Rotation paths and how fast each direction turns (degrees per step)
Each turn is a multiple of 5 degrees from 10 to 175, or 0.
Each row of a path follows its step; steps can be skipped.
path 1
step 0: [  6 -20 -10  12  -1  24   7   4  16   9  -4  -6 -19 -17  14  -4  15 -10
  -3  -2   3   9  20  11  -6  -8 -31 -19 -18  26  26  22  -3  30 -34  28
  12  -7   2   8  27  -6  -5 -17]
step 1: [ 25  -9   9  13  -9  13   3   9 -13  14 -13 -29  -2 -14   8  -1  20   2
   2  -6  11  21  12 -28   6   5  10  17   2  -1   3  -2  -9   1  15  27
 -12  24 -27  -5 -11  11 -55  -7]
step 2: [-16   1   8 -30 -16  62 -16  15  -6  -4   6 -12  -7 -31 -21  12   2  14
  -7   0  -5 -29   1   8   6 -11  13   4  19   6  -7   2   1  -6  26 -15
  -1  -5   9   4  -4  -7 -20   7]
step 3: [ -7 -23 -13  -3  10  22   3  19  23  30   6 -14  -2   6  21  -9   7  10
  16  -2  -9  20   2  24 -17  -9  -1 -18   2  15 -23   3  13  18  15 -14
 -19 -36 -21   4  14 -26  13  -2]
step 4: [  4   3  15   9   4  -9  54  25   9  -7  -9  14  -4 -23   1  -9  10 -17
  -3   5  14  24 -16 -12 -13  10  13  14  -3  -6 -18   2  15   3   7 -12
   4 -24 -29   6   4  25 -30   9]
step 5: [  2  -8  11 -15  10  21  13   9  17   8  15   9 -14 -28 -15   0 -10 -17
 -33 -18  19 -15   0  14  10  -2   5   0   6  19  24   9  18   2 -43   1
   6  -4  28  11  -3  -5 -28   9]
step 6: [  6  -9   3  17  15  11  13   5 -14  53  -9 -39  -2 -10  27  -3   0 -11
  -7 -14   9  -2   9  -3  -9  -9   3 -12  -2  -1  13  11   5   3   4  31
   1   9  -2 -20  23 -30  -4 -23]
step 7: [  3  10  23  12 -30  28   8   5  -5   2 -21 -16 -27 -26   3  -6   1 -10
   2  10   1  -5  -2  -9   6  -1  -5 -18   4 -14 -21   6 -22 -10  42   8
  -8  -1   2  15   8  32 -26  -7]
step 8: [  6 -33   3 -20   3  33  -6   8  14  15  30  -8  -5  21  -2  -5  14  11
  -9  -9 -21 -14   1  15  -6 -10  -3   0  16  10 -28  -9  -1 -13  -4 -10
 -20 -29  23  14 -11   9 -34   5]
step 9: [-16 -14  -3  10  16   0  45  20  -8   1   8 -22  11   2   8 -13  38   3
  -6  -6  -8  16  -3  -6 -28 -12  17   4  21  -1  -6  -3  18  18  13 -19
  26 -20   0  -2  16 -22   4 -18]
step 10: [ -4  17   0  14 -12  15  30  24  17  -7  -5  15 -13 -31  20 -16   3  -7
 -30  -3   7  33   3   9  29  17  17 -17   9   8  20   5 -10  14  -5   4
  13 -17   7  16   2  25  -5  15]
step 11: [ 11 -18  -2   9  11  20  -9  13  -9  41  10   1  -5  -8   8   9  -7  -1
 -23  -4  11  -8  14   7  -6   5  20  17 -19  25   6   5  -8 -29 -33  30
  13 -25   1 -17 -10   6 -29  -6]
[-3  3  0  0  4  3  2  2 -2  3 10 -4 -5  4 -2  3  5  1  4  8 -9  3  0 -7
  7 -2 -4  3  4  5 -6 -1  3 -6  7 -9 -4 -1 -3  9  0 -2  5  6] : 65
[ -4  -6   2  -3   3  -8 -10  -1  -7  -3  -3  -3   4  -4 -10  -1   3  -5
  -4  -7   0  -2   0  -4   4   2   0   6   4   6  -8  -6   4  -2  -4   2
   0  -5   4   2  -2  -3  -9   5] : 110
[ -3  -4   1   4   0  -1  -2  -6   1   2   1   8  -2  -2   4   3  -5  -1
   8   6   1   0   6  -1  -3   1 -10   1  -6   2  -5  -3   2  -4   1   5
   2 -16  -1   3   4   9  -4  -5] : 95
[ -6   2  -6   4   1  -9   0   1  13  -4  -7  -5   3  -7   7 -11   5  -2
   6   2  -7  -2   3  -6   0  -1   2  -3  -2   0   2   3   0  -4   4   5
  -2   2  -1   3   0  -6  -2   1] : 120
[ -7  -4   2   1  -6   3   1  -7   3 -10  -7   0  -9  -6  -1  10  -1   0
   2  -1  -4  -4  -5   0   3  -5   3  -7   7   3   2   5   2   2  -3  -3
   6   1   1   0   4   7   3   8] : 140
[  7   2  -2   1  -1   2   2   2  -2  -2  -8  -3  -4   1  -2  -7   0  -4
  -4  -4  -3   6   0  -3  11  -2  -5  -4  -5   0 -11  -4   1   9   0   5
   2  -3  -7  -2   6   2  11  -2] : 115
path 2
step 0: [  2   0   9   2   9 -26  -1   1   2   2 -11  33   6   2 -20  -9  -6   4
 -22  15 -11 -43  13 -13 -11   7  36  10  -4  -9   7 -27   2  -1  17  19
 -18  19  12  14  21 -19  14  14]
step 1: [  9 -11  15 -21  25  -8  -2  14  -2   7 -11 -36  13  -6  28  -3  18   9
  -6 -16   1 -35 -36  27  -3   2   5   2 -12   6 -10  16  -4   3 -18  26
  -8  12   7  23   7  26  -4  -8]
step 2: [-10  14  30  -1 -16 -30 -12 -31  -8   2  -6   4  -6 -23 -12   9   1  20
  23  22  12 -13 -16  11  18  -4  -5  22   9 -15  12   1  23  -3  -1  22
  34   4   2 -21  -4   7  24  10]
step 3: [  7 -24  34  -2   6  -9 -15 -20 -15  -1 -13  -6 -14  -5  -4   4  27 -13
  11 -15  -5  11   0   2   9   6 -10 -28  16   3  12 -11 -18   3 -17   5
 -20  19 -46   5  24 -25  -5 -16]
step 4: [ 14   1  -5 -10   5  19  13  14  -7  -8  24  -4  20 -14  16   3  12  10
  -6  15  34   2  -1  -4  17  -9 -21   0   8 -36  13   0   2  -8  -9  17
  15  -6  13 -29   6 -37 -15 -34]
step 5: [-35   0  11   8  11 -13  31  19 -20  25  15  -6  17 -12 -25  -5   3   2
  -1  10 -16 -23  43   7  11 -12   7  -8  21  12  13  -1   5   1 -11 -32
 -13   2 -13  -6  -2 -16  10   3]
step 6: [ 28 -11  -8  -7  37  -1  26  25  -2  -8 -23  -6  -7  -4 -12   2   5   3
  18 -24   4   0   5 -15   4 -20  13 -29 -42 -32  18   6  13   0 -11  -9
  -4  -2  14   1   1  20   6  -7]
step 7: [ -6  21  21   9   8 -19  19 -10  -9   7  29 -15   6  -5 -14   3 -35   3
  -2  -6  -3  14 -24   3   2 -33  -3  12   1 -11 -22 -13  28 -33  22   3
 -13 -13  -7  13 -11  13  11 -17]
step 8: [ -4 -33  -5  -3  17 -21  -1 -14  11  25   3  16 -24   1  38   5  18  -7
  11  -1  -5  10  -3 -24  -4 -12   7 -41  23   4  -7  11  11 -30   8  -6
   6   5  -9 -10   8  18  13  24]
step 9: [ 35 -19  -7  27 -18  14  23 -25   5   9   6  -2   3  14   9 -10  -4  -3
 -19  10  14   7 -17   6  13  -3 -19  10  -5  -8  11  15  38   1  -6 -13
  15   0 -26   5  -5   0 -43  -2]
step 10: [-25   0 -10 -28  -7   2   5   9   2   8  18  -9 -25   1   1 -11  14   5
  19  35 -15  32  20   9   4   1 -15 -20  12  15   5   6  14  25  32  -9
   1 -14  -6   7 -31 -13  -9  -8]
step 11: [ 16  10 -16  -5 -11  34  29   5 -20  -8 -13  18 -13  24  11   9 -17   3
   0  -5  12   1  20  -5  -6  22  13 -14 -23 -12  15 -12   5 -11  12 -18
  -4  -2 -11  23  12 -31  13  32]
[  3   2   4  -5  -9  -3   5  -6  -4  -3  -9   2  -1 -11   2   2   6   0
  -9   1   2   3   1  -2  -1  -2  -1  -6   3   4  -6   2  -4   1   3  -4
   6  -7  -3  -4  -2  -5 -11  -1] : 60
[-2  3  3 14  6 -1  0  9  3 -3  1  4 -2 -3 -6  4  0 -4 -5 -5  2  4  2  0
 -1 -8 -3 -3  0 -2 -3 -1 -6 -3 -6 -9 -6 -4 11 -6 -2 -2  3  0] : 45
[  5  -3   1   8  -7  -7   7   4   1  -1  -3   0   1  -1  -5   4   5   0
  12  -4  -7   4  -2   4  -1   5  -5  -1  -3  -1   4 -11  -4   3   5   2
   6  -2   0   4  -8   3   1  -4] : 95
[ -3   2 -11  -4   6  -3  -9   8   4  -4  -4  -6  -6  -1  10  -1   4  -2
  10  -4   1  -5  -2  -1  -3   0   0 -10   0  -4  -5  -2   2   4  -1  -1
   3  -3  -2  -7  -4  -2  -2  -1] : 160
path 3
step 0: [ 25 -12 -10 -20   6  -9 -11   1   9 -24 -10  -5  27  -9  17  11 -10  -3
   8   4   4 -21   1   0 -16  12  25 -10 -17  19  -7 -25  -1 -15  11  20
  24   1 -20 -20  19  17  13  -6]
step 1: [ -8   8 -15 -10 -13  32   3  22  -4 -11  -3  16  14  14  -5  -4  17 -13
  17   0  -6 -32 -23  -2  12  -7   2   4  13  -7   0 -39  18  20  -7  27
  -5  -7   3 -20   4  12  10 -21]
step 2: [  2 -14  13  -7   6  -1  -3 -22  -8   3  -6  19   6  -4 -10   0  13  -5
  22   2  12 -32   9  37 -13   3  17   9   6 -16  20 -19  -7  -8  28  -3
  15 -13 -22 -20  18  23 -12  -8]
step 3: [ -2 -17  -4  -9 -10 -13   6   8  -2 -22   4  -3  23  26  -4   4 -27  12
  17  -6  -6 -21  -3   0  20  -4 -18 -17   5   8  -4 -37  21  18  14   5
  11 -13 -11 -19   6  25 -25  13]
step 4: [ -4 -18 -12 -13  11   1  10 -17   8  -4   6  -2  11   2   8  32  -4 -13
  -8  22   6 -23 -19  10   0   2   5  -9  15 -21   8 -40 -19  -7 -16  10
  13 -31 -19 -14   5  -4  20  -4]
step 5: [  0 -11   6 -11  12   7  18  -4  21  -3   4  16  14   8  -8 -13  14 -11
 -17 -12   3 -16  12  16  20  -1  12   6  -3   0  -6 -46  20  18  -4  17
  13  16  -5   5  24  35  -2  13]
step 6: [  7 -33 -13  -7  -3  23 -16 -13  -6 -23   2  23  24   4  -8  11  -5  10
   2   9  12 -25   1  37  -3   2  -3  -5  30  25  -2 -19   0  15  12  -4
  -6  -1 -26  -1   7 -11   9  -8]
step 7: [ 22  -4   0 -14 -14  -1  13  14  11 -18  20  17  19 -11  19  20   4   3
   9 -12  -9 -30 -10   3  10  16  10  -9  23 -15   3 -16  -2   8  -1 -11
   1 -11  13 -12  35  31  -5  20]
step 8: [ -8  25 -10  -2  -4  13  -5  -7   2 -17  18  17   7  -7   7  14   8 -15
   1  11  15 -23   8  13  26  -7   2  -2  12  23  16 -32  -9  19  -2   6
  41 -19 -26   2  -9   4 -13  -5]
step 9: [  9 -24  -4  -8  -4   8  12 -17  24 -13  31  28  14   4 -13   9 -12   4
  -9  -4 -14  -2 -17  21 -10  10   8   8   8  -4 -14 -10 -10   6  -4  16
   9   9 -16 -27  -7  41 -18 -12]
step 10: [ 12   9   3 -21  -5  18  26 -11  -5 -14  -7  20  24  17  12  38  10  21
   4  16 -16 -14  -4  10   7 -13   6  -1  13   0  11 -21  25   5   5 -14
   8   5 -31  16  -6   8   2   9]
step 11: [ 17 -10  -9  -4 -37 -17  15  -9  -3 -25  13  21  11 -21  13   1  14  18
  -7  12   8  -4   9   1   7  11   8  -5  -7  -6 -17 -41 -17   7  10   8
  20   3 -11 -15  17  10  13 -17]
[-3  7 -1 -3  8  3 -4  3  1 -9  0 -4 -5 -9  6  4  0 -6 -5 -2  7  1  1 -6
  2  6 -3 -1 -3 -4 -4 -7 -1 -3 -8  7  5 -1  4 -6 -8  0  0 -1] : 95
[ -3   1  -5   5  -8   1   9   6   4   7   1  -1  -8  -2   6   6   8  -3
   6   3   6   1  -2  -2   4 -11   5   4  -3   1  -3  -5  -2   2  -7  -3
   1  -2   0  -5   7  -3   5   1] : 110
[ -1  -1  -3  -8  -1   2   1   4  -7   3   4   5   4   5  -1   5  -1  -1
  -1  -5  -4  -9   1  -3   2   3   3   6  -7 -11   4   5  -4   1  -8  -4
  -5  -6   0   3  -7   0   9   4] : 125
[  7  -5   2   0  -2  -4   2  -1  -2   0   5  -6  -3  -2  -4   2  -1   0
  -5  -5  -1   4   0   7  -7   4  12  -4  -7  -2  -1   4  -2  -4   0  -1
   6   3   9 -10   7  10   2   4] : 160
[  3  -5   1   1  -2  -7  -1   1  10   2   4   4   3  -6   1  -7  -1   1
   5  -8  -5   0   3 -11   1   2  -5   4  -2  -9  -8  -3  -8   0  -1   4
  -5   5  -1   0   7   5  -4  -2] : 170
[  1  -1   8  -1   4  -6   2  -2   7  -3 -14   2  -1   7   7   0   0   1
   0   0   8  -3  -6   0   5   6   0   7   3  -1   3  10  -2   1  -5  -5
   5   1   1   1   4   8   2  -5] : 145
[ -7   4  -7  -8  -1  -7  -1  -3   2   3   4  -1  -2   0   0  -3  -3   4
   0  -1  10  -5   9   0   5   3   2   2 -11  10   1  -4  -1  -2   9  -6
   1   6   1   4  -3   4   1  -4] : 130
path 4
step 0: [-15 -14  -2 -19  -9   4  12 -19 -21  10 -11  -4   6  -6 -30   8  14  13
  16  10   2  -7  -4 -15  36  -7  19  13 -10  -3   1 -12  -4   3  26  -3
  27  -6   5  14 -29 -30 -23  24]
step 1: [ -3 -12  23 -15  17  -8   8  -9   4 -14  10 -23  23 -27 -50  -8  10  18
   2 -19  -6  20  17  -6   0  -1 -21  16 -13   5   2   6 -24  -1  24  -9
  -3  -9   8   0   4 -13 -22  10]
step 2: [-12  12  24  17  20  -6  22  -9  -3   4  10 -24 -16 -14 -30 -27  19   1
   8 -20  11 -22 -19  -5  10   9  14  22  11  -9  20   3 -12  -4   9  -9
   8 -18 -31  18 -15 -14  -7  10]
step 3: [ -9 -12  17 -20 -20 -40  30   8   2 -16   0   6   2   7  -6 -17   8  -2
  -5 -26   3  15   3 -29  17   6 -10  20  11  -4  -4  18   1  -1  -1 -23
  -7 -15 -20  24  15 -29  -7  12]
step 4: [ -3 -22   8  -8   9 -19   5  34   6  14  16 -21 -33 -26  -4   6   4 -14
  12  17   2   6   3 -29  12  19 -21   8   8   2  29   4 -16  -2  -3 -20
  18   2 -12   2 -10 -32   9  16]
step 5: [  0 -36  -2   5 -18 -10  15   7  20  -1  12  12 -24 -12 -19 -18  18  16
  32  -5   5  15   3   5  14   8  -6   1   2   1  -9   2  -9 -27   0 -19
  11 -43  -2  -2   7   1  28  21]
step 6: [  2   7  -2 -23  -9 -27  19  10  19  16   2 -24  -3   2   2   4  11  27
  27  16  -2  -2  -6  -8  17  31  -2   8  11  -9  -3 -22 -32 -17 -10  32
  -4 -19  -1  -2  -4 -18  -5  29]
step 7: [  1 -24 -31  -4 -12  -8  15   9 -20   1   3  -3  11 -12 -24  -6  20  43
  18  27   7  15  -8  -6  27   9 -11  17   4 -13  -3 -13   5  21  34   4
   8 -13 -12   5   4  -6   1   4]
step 8: [ -4   9  19  -7  20  -4  -5 -11  11 -13   3 -40   6 -21 -18 -17   9  37
  15  30 -15  12  -7  16  14   5 -22  -2  24  -6   2  20  -4 -11  14   0
  -4 -12  11   8  18 -24  -9   5]
step 9: [ 17  -4 -13  27  10   5  14  -8   4   9   9  -6   7 -14 -22 -17   9  18
   4  18  10 -29   4 -17  19   0  15  15  19   1  -6  13   0 -14   9  -3
 -27 -13 -42  21  17 -24  -8  14]
step 10: [ -6  14   2  20   0 -50  -4  -8   2 -18 -14   2  13  -5 -12   6  -3   7
   7  11  -3   2   0 -41  19   6 -11  12  -3  -1  -3  21   8 -13   9  -5
  -3  -6   9  21  12 -48  18  11]
step 11: [  3 -11 -10   5  13 -25   6   2 -22  11  12  -1   5 -25 -19  -1  -5 -27
  26  42   2  -9  19   0  -1  10   2   5  -1  12   6   1 -13 -23   5 -38
  20  -7  -7   6  11 -25 -10  23]
[  6  -5  -5   1   2   5  -1   6  -4   1  -3  -2   5   0  -2   2   9  -6
   2  -2   2  -6  -6   3   0   4   5   9   8   0   1   3   6  -8  -4   1
   6   2  -1 -11  -5  -6  -4  -5] : 160
[ 0  2  0 -8 -8  4  4 -3  8  5 -7  1  0  9  6 -4  3  2 -2 -1  3 -6  2 -1
  1 -5  7 -3  5  1 -7 -2  1 -4 -6  1 -5  2 -6  7 -2 -5 -8  9] : 115
[ 1  0 -6  4 -6  0  2 -4  3  3  4  1 -2  4 10  5 -1 -2 12 -1  7  1  5 -1
 -2 -1  0  4 -2  6  1  1 -6  2  0 -2  7 -1  9 -9  1 -1  2 11] : 55
[ -1   2   0   0   2   7   0   7  -1   4   2   3  -4   1   4  12   1  -2
   2   0  -6   0  -3  -7   1  -5   3  -2  -9  -2  -2   0   0  -8  -6  -9
  -4  -4  -2   3   8 -10   8  -3] : 60
[  2  -1  -8   9  -4   7   1   0   1  -3  -4   8 -11  -5  -3  -3  -1   3
   3  -1  -5  -4  -4  -5   4   2   9   0  -3   0   5  -4   4   6   3  -2
   8   1  -6   4   3   5  -6   2] : 155
[ 4 -3  4 11 -9 -1  0  5 -1  6  0  0 -3  7 -2  2  3  2  2  4 -4 -3 -4  3
  7 -1 -5 -5  7 -5 -1 -3 -6 -2  8 -1 -9  7  8 -2  3  2 -4 -2] : 35
path 5
step 0: [ -6  -1  18  17  16  -9  19 -19   4  28  -7 -12  21   7   9  -9  26  -6
 -27  18  -7  -8 -21  -7   0   3   2 -22   4  12  13  10  31   3 -12  27
   6  39  14   3   0   0  20  -1]
step 1: [ 10 -14  14   8   4 -34   1  -8  27  -2   5 -37  12  18 -19   8   2  24
  28  11   6  -6 -39   6  -2   7  -5   8 -17  31   8 -11  -3   6 -17  11
  -4  17  12  -6  -6   7   4   1]
step 2: [ 30 -20   6   9   9  -2   4  29   3 -13  10 -13   7  -2 -10   8  -6  -7
   6  45  -2  10  -8  15   0  -9   6  13  -6  33   2  -5  -6 -19  22  23
   7 -21   0 -10 -12 -20 -25   5]
step 3: [ -3 -15   8   6 -10  11   6  -3 -18 -16  -7  -4  10  12  13 -12  23 -15
 -19  31  13  16  -3   1   3   3 -16  -4   0 -16  26  18  31  -2  23  27
  -6  -4  -1 -15 -43  -6  -8  16]
step 4: [  1   2  22   7   7 -10  16  13  -2 -15  -8 -28  18  25  15 -16  -4   8
   2 -15   2  14 -33 -20  14   6   4 -28 -11 -18  33 -10  -3  11 -18 -10
   2   0   9   7 -29   0   8  21]
step 5: [ 26   1  11  20  16 -15  -4   4   7  13  -4 -31  18  -8   3 -19  -8   0
 -10  28  -7 -18  -6 -12   3 -14  17  -7 -15  23   1  -4 -21   1   1 -14
  31 -14  -4  26 -11 -18  25  19]
step 6: [ 28  -7  -5  -8 -21 -23  -8 -22   0 -10  10 -20  24 -16   1  -1  22  -9
   6  28  22 -18  22   5  -9  -2 -26  24 -14   4   5   1   1   8   3   4
  -2  -7  -3  -4 -27 -32  17   1]
step 7: [  5   4 -10 -23 -15 -12  36  27 -11 -30  13  -7  16   7  16   5  16 -11
  -2 -15  -8  -4 -13  -5  14  14  -5   8   1  -2  23 -22   0  -9  10   0
 -16  -5   6  -3 -21 -46  -6 -10]
step 8: [-32  12 -12  20  10  -6  11  15  -7   6 -15  -9   3   1  -5 -25   7   2
 -27  -5 -15 -25 -11 -12  16  22  13 -18  -6   5  11 -11  15  -2  36  16
  12 -10   6  19  -9 -29  12  12]
step 9: [ -8  -3   1  14  10 -29 -32   0  -3   2 -18 -11  17  -8 -32 -15  12   9
  12  -9  31  -6  14  11   7  24  -9 -19 -30   5  -2  -8  -1  27  -7   2
   7   5  23   8 -12 -19  14  17]
step 10: [ 16 -10  -1 -20  24 -19  -8  44  -5  -9   4  11  10  10   4  14  15 -14
  18   8  21   3  10  14  12 -10  19  12 -27   9 -16  -2 -24  -3   3 -15
  -2  15  15   1 -15 -30  14  -7]
step 11: [-22  -5   8 -14   6 -15   6  24  -9   9  11   1  -5   3  39  -6  17  -8
  -1  16  26 -32  11 -14   4   1  19  22  -3 -18   0  12  15 -12  36  28
   1  -8  -2 -11  -7 -12  17  -9]
[-3 10  0  3  4  7 -2  5 -5 -3 -4  1 -3 -2  0  5  4 -3 -8 -8  0  0 -4 -4
 -4  7  1 -3  6 -3 12  3  2 -3 -2  6 -2 -6 -7 -9 -6 -1  1 -3] : 85
[ 3  5  0 -6 -1  0 -9  0 -2  1 -2 -8  3  0 -6  2  6  8  0 -4  7 -1 -1  3
  0 -2  0 -3 -2 12  7  9 -4 -5  3 -6  7  1 -2  4  8  2 -3  2] : 90
[ 0  2 12 -4  0  3 -1  1 -7 10 -9  1  2 -1  7  1 -1 -3  5  1  4  1  4 -3
 -2 -4 10  4 -8 -8  1  4 -3  3 -5 -7  4  0 -2 -1 -5  2  1  6] : 60
[ -2   8  -1  -2   0  -1  -4   4   3   3   4  -8  -7   1  -3   2  -3   0
  -8   4   0  -2   5  -2   2  -9   3   4  -2  -6   3 -12  -4  -4   1  10
   5   1   2   7  -1   4  -6   2] : 120
[  4   4   1 -10  -4  -8  -3  -1   0  -2  -5   0 -12   6  -3   7   1   5
   2   3   1   7  -4  -1   0   9  -8   0   4  -5   1   0   1   3  -6  -5
  -3   9   2   4  -6  -3   1   1] : 125
